Families of rows that turns and mirrors carry onto each other, the same ones carrying the whole set onto itself: the rest of each named row's family, in list order:
4 families of 8 rows:
Z_287: [ -2   6 -19  12 -21  -4  11  -4 -25   4   0 -12  -9 -31  18  -3  18 -18
  -8   9 -32  -1   2]
Z_118: [-24   2 -35  13  -7   9   6  -1 -11  11   6  -1   3 -29   3  21 -12   8
  -2 -21  -4  32  -7]
Z_90: [  3  -5  21 -13 -13  -9   1 -10  15 -12   3  10  13  -7  16 -20  20 -20
 -19  12   5  15  18]
Z_288: [-14  -2 -38  25  -3  -3   6   7 -10  21  -8  -5  -2 -33   3  14 -11  12
  -1 -17 -11  15  -9]
Z_855: [  3  16  -3  -3 -13  15  17  -1  -4 -19  -4  16   4 -28  -9 -21   5  19
   9   2  -5  17  -1]
Z_2: [ -5   3  -3   4  -4  11   2  -9   9   0  18   6  16  -8  21 -10   0  -2
 -29 -10 -30  48   6]
Z_176: [-13 -14 -20  15  -9 -24  -3   1   8  19  15 -11   6 -12  31  22  13 -21
 -28  -8   0  10   9]
Z_668: [  3   8   1   8  -4   7   0  11 -10 -20 -10  23   2 -33   0 -26  -9  16
   6   8   2  19   4]
Z_727: [ -3   2 -38  15  -7   5   4  11  -6  16  -4   2   0 -30   9  19  -6  14
   5 -15 -13  21 -20]
Z_385: [ -9 -10   7  -3   0  -6 -10   5  29   3   3  18  14 -16   4  -4  -6   8
  -5 -22  27  33   7]
Z_165: [ -6  -7 -19   9 -14 -24   2   8  -1   6 -19   2  -8 -33  -1   3   8  -5
   6  10  24 -17   1]
Z_190: [ -4 -12  -5  10 -22 -25  -1  -4   1  11 -20   7  -8 -30   0   4   1 -10
  -5   1  29 -15  11]
Z_970: [ -8   5 -13   2   6  15   8   3   4  -5  16  -2  18 -12  20 -11   8   2
 -14  -6 -33  43  -1]
Z_425: [ -8 -16  -5   6  10  -3  -5  -1  24  16   8   6  10  -7   8   8   0   3
  -6 -15  31  35  -5]
Z_881: [  3  13 -17  12 -30  -9   2  -5 -16  -4  -6  -4   2 -31  10 -16  17  -8
 -19  -4 -37  -7   6]
Z_921: [ -7  -2  20  -4 -13 -18  -6 -11  14 -10   9   7   2 -18  12 -27  17 -20
 -24   8   9  10  24]
Z_922: [  3  11  -2  -2  -9   9   7  -3   2 -14 -16  19   3 -30 -11 -30  -6  15
   6   8  -6  20  -4]
Z_699: [ -3   8 -14   6 -26  -9  11  -2 -18  -9 -13  -1   2 -36  12 -14   9 -10
 -12   9 -36  -5  15]
Z_883: [ 13  -5  21  -5 -14 -19  -2   3  14  -3  -2   5   1 -18  19 -29  22 -17
  -9   8  -1  -3  15]
Z_216: [-16   2 -36  12  -3   6   2   7  -5   6   2  -5   5 -28  -5  26 -15  16
  -3 -14 -12  21  -8]
Z_500: [ -9 -16 -15   4 -15 -17  -2  -4  14  24  11 -17  16 -17  30  11  14 -23
 -28 -12 -14   1   4]
Z_642: [ -4 -15 -15   5 -20 -16   1  17  -7   3 -14   8 -11 -40  -4  12   2  -4
   8   4  24  -7  10]
Z_505: [-12 -10 -19   2 -16 -20  -1 -12  17  26  14 -14   1 -16  22  21  18 -22
 -25 -14  -6  11   0]
Z_811: [-12 -12  -1  -2  10  -4  -3   4  23  10  10  14   0 -18  13   9  -7   1
   0  -2  34  38  -1]
Z_650: [  5  -7  15   2 -15 -19   1 -10  12   0  -3  12   4 -14  25 -31  22 -21
 -20  12   7  10  14]
Z_221: [-14 -19 -10  12  -8 -26 -14   2   8  27   9 -10   0 -18  31  13   6 -27
 -21 -16   0  14  10]
Z_137: [ -3   7  -1   7   0   6  10   1  -8 -17 -17  22  -4 -25 -13 -17  -6  14
  10   6   7  28   6]
Z_941: [ -1 -14 -10  16 -21 -22  -7  -4  -2   6 -19  -3 -23 -30   4   3   1  -4
   2   1  23 -12   3]
Z_211: [ -5   6 -23   4 -24  -7  13 -13 -25  -1  -1  -6  -3 -25  17 -11  10  -8
 -19   7 -33  -7   0]
Z_835: [ -7 -11   0  10   6  -8 -11  11  32   8   0  15  11 -17   3   5  -3   0
  -2  -7  28  37   5]
Z_376: [ -7  12   3   4  -2   6   2 -17   9   4  19  -2  14  -8  25 -18   8  -5
 -20 -16 -28  38  -1]
Z_220: [ -7  12 -10  -6   2  10   7   0   9  -1  23  12  26 -18  18 -10   9  -2
 -22  -9 -26  42   3]

The rest of the family of Z_855: Z_287, Z_118, Z_385, Z_883, Z_642, Z_221, Z_376
The rest of the family of Z_211: Z_2, Z_176, Z_165, Z_922, Z_216, Z_650, Z_835
The rest of the family of Z_811: Z_668, Z_727, Z_881, Z_921, Z_505, Z_941, Z_220

